In the data rows, the value 50 means zero.
Some points, one per row:
{43, 42, 46, 54, 36, 60, 59, 70, 44, 34, 66, 42}
{37, 51, 29, 12, 19, 30, 34, 36, 33, 44, 37, 46}
{47, 37, 56, 55, 99, 63, 40, 57, 85, 64, 60, 57}
{37, 64, 37, 56, 65, 57, 61, 66, 62, 72, 37, 52}
{51, 45, 55, 36,  0, 66, 41, 51, 32, 61, 61, 53}
{56, 61, 45, 58, 72, 50, 60, 49, 70, 59, 42, 50}
{59, 50, 65, 99, 99, 90, 34, 72, 99, 80, 56, 61}
{39, 39, 54, 63, 96, 54, 48, 58, 76, 55, 59, 40}
{46, 56, 54, 39, 53, 38, 58, 28, 43, 62, 34, 50}
{39, 53, 68, 64, 44, 69, 51, 75, 62, 71, 68, 50}
{64, 55, 61, 86, 51, 95, 52, 86, 41, 99, 67, 64}
{49, 60, 44, 41, 52, 50, 38, 47, 43, 33, 32, 34}
{39, 62, 57, 50, 71, 55, 28, 54, 46, 35, 40, 62}
{49, 77, 51, 42, 50, 56, 57, 43, 48, 59, 69, 59}
{45, 58, 52, 68, 99, 53, 62, 55, 77, 59, 48, 27}
{54, 46, 30, 35, 16,  8, 45, 32, 36, 26, 54, 44}
Here are 24 more points, each followed by its number:
{66, 59, 63, 77, 44, 69, 64, 55, 58, 64, 71, 62} 0
{64, 48, 39, 69, 57, 63, 57, 68, 66, 57, 79, 51} 1
{24, 70, 43, 57, 53, 25, 40, 43, 42, 38, 48, 46} 2
{39, 39, 53, 39, 11, 39, 60, 57, 55, 16, 49, 58} 3
{50, 40, 53, 60, 78, 63, 59, 67, 67, 60, 63, 47} 4
{56, 56, 62, 48, 48, 49, 55, 70, 57, 63, 57, 41} 5
{38, 42, 58, 59, 68, 35, 30, 32, 52, 50, 31, 49} 6
{50, 41, 41, 33, 38, 29, 39, 36, 19, 47, 35, 43} 7
{48, 62, 50, 67, 99, 76, 65, 71, 95, 87, 66, 53} 8
{46, 58, 55, 83, 60, 55, 46, 73, 34, 85, 51, 27} 9
{45, 27, 57, 48, 29, 48, 56, 49, 16, 30, 51, 69} 10
{55, 48, 52, 32, 23, 34, 29, 47, 26, 41, 49, 60} 11
{68, 57, 55, 99, 82, 79, 53, 88, 66, 81, 63, 47} 12
{44, 39, 55, 72, 99, 81, 58, 74, 83, 68, 48, 51} 13
{60, 43, 44, 42, 49, 56, 44, 47, 52, 64, 63, 46} 14
{33, 61, 29, 25,  0, 29, 47, 13, 28, 28, 33, 47} 15
{50, 74, 30, 34, 40, 40, 63, 36, 23, 49, 32, 26} 16
{44, 67, 50, 68, 65, 64, 34, 50, 70, 68, 64, 48} 17
{59, 71, 53, 54, 56, 56, 42, 49, 67, 68, 38, 56} 18
{42, 47, 49, 44, 21, 50, 50, 48, 37, 35, 61, 45} 19
{43, 38, 50, 53, 24, 39, 46, 39, 60, 42, 39, 47} 20
{47, 33, 47, 46, 57, 43, 45, 28, 36, 30, 63, 57} 21
{56, 51, 61, 55, 43, 59, 34, 75, 51, 71, 29, 50} 22
{47, 50, 26, 12,  0, 27, 67, 30, 37, 20, 66, 44} 23
Which of these numbered points is nearest to each point below, ignoring the direction in which the first points spread most? Its number follows each.
{51, 24, 59,  9,  0, 33, 55, 34,  0, 21, 37, 63} > 10
{57, 38, 48, 35,  0, 48, 43, 37, 18,  9, 48, 39} > 19
{38, 44, 55, 59, 57, 58, 55, 62, 40, 53, 44, 67} > 10
{51, 37, 46, 28, 20, 23, 43, 31, 44, 26, 38, 40} > 20
{45, 28, 54, 44,  7, 25, 50, 46, 34, 28, 40, 69} > 10
{52, 53, 43, 60, 79, 40, 44, 25, 46, 46, 50, 71} > 21
{57, 27, 42, 47, 46, 37, 64, 46, 44, 48, 55, 35} > 4
{62, 49, 44, 51, 71, 73, 42, 51, 50, 61, 57, 56} > 14
{48, 54, 35, 31, 47, 35, 60, 47, 22, 57, 48, 49} > 7
{51, 58, 51, 46, 29, 40, 66, 27, 45, 41, 64, 52} > 0
{67, 74, 56, 46, 39, 57, 37, 46, 32, 72, 52, 64} > 18
{58, 49, 64, 76, 63, 56, 52, 68, 71, 88, 52, 38} > 5
